(in the rows, 128 means zero)
One turn moves every row onto another: examples first, then more rows asked
Z560: [117 149 148 113 114  81 115  97 138 128 131  94 123 140 118 114 132 111
  90 137  80 158 135 145 137 120 179 111 146 130 120 115]
Z47: [104 157 114 131 138 109 157 130 148 142 109 124 121 108  85 118 122 110
 112 122 137 164 147 138 148 101 157  89 164 105 113 116]
Z256: [106 156 134 120 131 109 134 117 105 134  82 107 136 116 110 125 165  95
 104 132 128 152 147  89 148 131 134  94 118 144 135  81]
Z776: [108 167 130 118 107 110 129  96 102 126 128  91 119 107 117 116 112 103
 101 116 100 181 126 157 137 155 142 119 133 122 133 101]
Z265: [ 90 126 105 131 131 113 113 144 136 117 104 105 134  93 100 125 103 147
  94 139  92 150 181 112 130 121 144 115 133 109 106 120]
Z208: [ 93 137 107 119 151 138 129 137 130 113  90 105 113  94 102 116 140 134
 102 150 121 130 153 116 107 153 130 124 142 112 136 132]
Z35: [116 181 138 126 161 107 107 152 141 132 113 101 131  92 107 121 115 125
 114 141  84 145 137 122 129 119 124 102 128 123 102 128]
Z270: [139 149 122 121 128  95 130 132 112 123 127 110 137 100 110 131 143 125
 107 142 106 128 133 115 174 108 112 113 144 141 154  89]
Z866: [ 93 145 114 113 146 103 155 124 114  93  66 114 129 111 113 115 120 115
 101 105  94 169 161 119 142 131 130 118 125 100 110 121]
Z974: [104 136 110 126 114 113 143 119 115 142 146 130 118 154 134 110 130  97
 106 152  96 162 153 115  99 133 136  98 142 129 123  88]
Z452: [ 99 129 158 118 115 108 126  98 102 106 129 120 144 102 120 113 121 122
  88 139 108 175 136 141 115 127 171  95 152 121 130  98]
Z191: [116 146 139 109 100 129  98  80 113 132 128 112 134 114 122 136 132 121
 111 118 102 173 154 135 160 135 158  98 143 131 133 135]
Z199: [124 137 136 130 154 118 118 129 122 122 122 135 129  88 145 103 148 113
 121 139  97 149 136 101 148 128 128 102 107 112  88 110]
Z95: [ 88 169 137 107 118 127 130 113 120 134  99 128 132 120 146 133 130  97
 121 166 105 169 141 138 131 128 111 100 153 133 132  81]
Z897: [104 135 106  86 155 110 143 125 119 111  94 109 107 126 105 146 138 102
  98 133  90 127 170 118 142 151 131 133 131 117 134 131]
Z221: [142 137 109 119 132  93 155 112 118 118 108 138 142 116 118 130 137 125
 123 117  95 157 152 112 139 133 136 120 103 144  93 134]
Z408: [ 74 134 120 132 118 114 113 114 146  97 126 124 108 143 116 119 126  86
 116 142 105 159 148 111 175 140 136  99 168 120 127 126]
Z679: [114 133 135 129 148 118 128 137 139 127 139 120 105 108  93 122 133 122
 116 128  92 170 150 108 176  99 136 112 166 103 138  91]
Z620: [106 154 131 126 117  87 112  95 122 108 127  99 122 109 152 104 144 123
 109 109 110 158 124 128 137 135 160  91 158 104 147 127]
Z279: [126 143 109 115 182 125 145 124 123 117 138 109 105 113 133 118 131 106
 137 149 112 138 126 123 131 121 136 125 126 111  94 114]
Z502: [ 97 150 105 118 113 119 126 122 129 121 132 107 143 120 122 138 117 128
 136 153 101 165 123 116 154 155 116 119 179 147 143 116]
Z437: [105 155 109 117 121 107 146 117 131 107 124 138 131 160 107 104 130  96
  96 142 107 154 118 132 124 111 132  77 162 122 134 141]
Z315: [121 126 109  94 170 115 155 111 118  91 118 143 116 110 123 154 151 124
 119 146 102 152 151 115 137 115 139 106 123 121 125 131]
Z230: [104 148 141 113 160 136 110 140 124 135 114 113 114 115  99 125 135 122
 127 171 130 144 156 130 120 122 135 124 132 122  93 137]
Z623: [103 135  96 110 110 107 150 133 113 163 106 109 133 129  97 106 148 121
  95 139 138 167 142 107 139 134 158 107 131 111 106 107]

Z270 goes to Z256
Z776 goes to Z452
Z208 goes to Z230
Now find these:
Z199 goes to Z221
Z974 goes to Z437

One turn moves every row onto another: examples first, then more rows asked
Z284: [111 132 120 124 130  73 105  91 135 116  99 129 145 146 146 126  81]
Z918: [138 163 109  89 134  83 127 112 125 117 131 150 151 104 149 126 113]
Z782: [119 136 148 112 160 136 100 109 140 103 119 139 150 148  95 133 106]
Z347: [126 154 117 128 154 122 113  89 116 150 101 129 155 151  92 138  95]
Z505: [ 98 124 118 105 133  75  87  95 141 109 132 143 137 134 104 138  96]
Z132: [124 159 109 100 162  87 128 109 160 114 131 151 167 113 131 128 140]
Z606: [137 151 145 123 164 117 100  89 122 154 104 140 159 167 117 132  98]
Z103: [135 160  97 107 143  90  96  77 111 145 125 144 144 151 119 152  83]
Z228: [136 166 141 122 157  92 127 117 136 131 112 144 158 116 119 109 147]
Z342: [ 89 176 133 136 161 105 102  97 129 100 127 134 143 146  97 139 117]
Z124: [116 152 122  93 161  93 130 112 153 109 142 148 143 119 134 118 142]
Z553: [125 158 149 142 159 106 106  91 119 127  97 145 159 161 134 117  87]
Z462: [103 116 134 116 130  88  89 114 123 104 133 139 146 124 122 148  94]
Z492: [116 169 136 106 167 112 143 107 140 138 121 144 160 119 127 113 136]
Z686: [130 165 105 106 151  87 141 105 141 136 107 144 180 111 142 126 123]
Z721: [117 167 119 157 154 100 118  93 114 120  96 131 148 153 114 125  94]
Z687: [139 145 101  83 144  78 126 111 138 130 131 137 143 122 147 132 130]
Z530: [114 128 129  93 129  93  81 116 130  91 125 128 143 140 120 149 102]
Z337: [ 99 140 137 121 146 111  98 104 136 118 116 133 151 136  71 135 114]
Z888: [132 160 114  99 153  87 124 112 157 113 128 155 173 102 122 127 135]
Z601: [146 169 115 112 151  81 133 110 121 150 108 132 155 126 144 123 135]
Z659: [115 167 144 148 163 113  99 109 115  97 139 141 147 142 115 151 117]
Z212: [124 165 119 108 164  98 138 107 155 133 115 148 180 115 126 123 139]
Z969: [120 138 101 127 134  76 107  84 119 124 109 143 142 146 134 128  71]
Z222: [120 126 141 108 144 126 102 101 149 121 110 132 154 134  85 136 105]
Z395: [105 159 123  88 143 103  86 105 123  91 139 131 141 149 132 161 104]
Z6: [114 114 127 105 125  85  89 106 149 103 113 128 143 131 111 137  99]
Z327: [118 169 137 154 150  93 113  89 128 108  97 135 151 151 139 118  88]
Z524: [112 187 135 140 162 105 102  94 137  88 126 135 142 152 121 140 117]
Z234: [133 170 122 118 160  88 131 110 152 127 112 149 178 111 124 121 139]
Z483: [104 156 123 105 153  99  88 100 117 115 159 136 139 146 131 172 112]
Z875: [116 125 123 136 142  71 100  99 114 129 119 135 145 148 154 141  88]
Z621: [102 169 117 100 144  85  83  83 127 107 150 151 137 140 111 154  99]
Z538: [142 167 104 108 154  81 132 108 140 141 108 142 177 116 138 129 133]
Z570: [111 155 138 157 164 109 120  95 110 122 116 141 152 151 142 131  88]
Z752: [135 164  99  94 147  83 129 107 144 121 125 151 173 104 141 133 122]
Z164: [138 151 132 109 153 122 104  83 132 160 107 131 158 153 100 146 103]
Z878: [127 150 125 106 142 104  97  90 102 152 137 146 156 139 136 163  81]
Z898: [105 116 142 124 158 128 108 113 133 119 129 131 149 138 100 143 109]
Z748: [111 185 120  97 147 102  90  86 130 102 145 136 142 144 129 164 105]
Z625: [136 154  96  95 149  76 128 109 150 125 121 145 168 113 141 133 132]
Z927: [138 175 118  94 139 101  89  79 117 147 126 136 154 146 125 165  92]
Z46: [112 136 125 106 133  75  94  95 116 130 103 130 151 156 154 136  84]
Z238: [141 134 138 135 159 117 103 100 112 157 117 137 158 149 107 148 103]
Z756: [136 161 131  94 147  93 116 117 142 110 141 157 151 103 118 121 138]
Z20: [122 163 145 132 168 120  96 106 133  86 125 138 143 160 112 134 116]
Z440: [131 161 118 102 144  98 145 108 122 147 104 140 165 113 145 114 113]
Z541: [127 161 129  95 134  88  84  91 105 142 115 136 157 152 143 154  86]

Z748 goes to Z927
Z782 goes to Z530
Now find these:
Z440 goes to Z228
Z238 goes to Z898
Z621 goes to Z103
Z234 goes to Z132

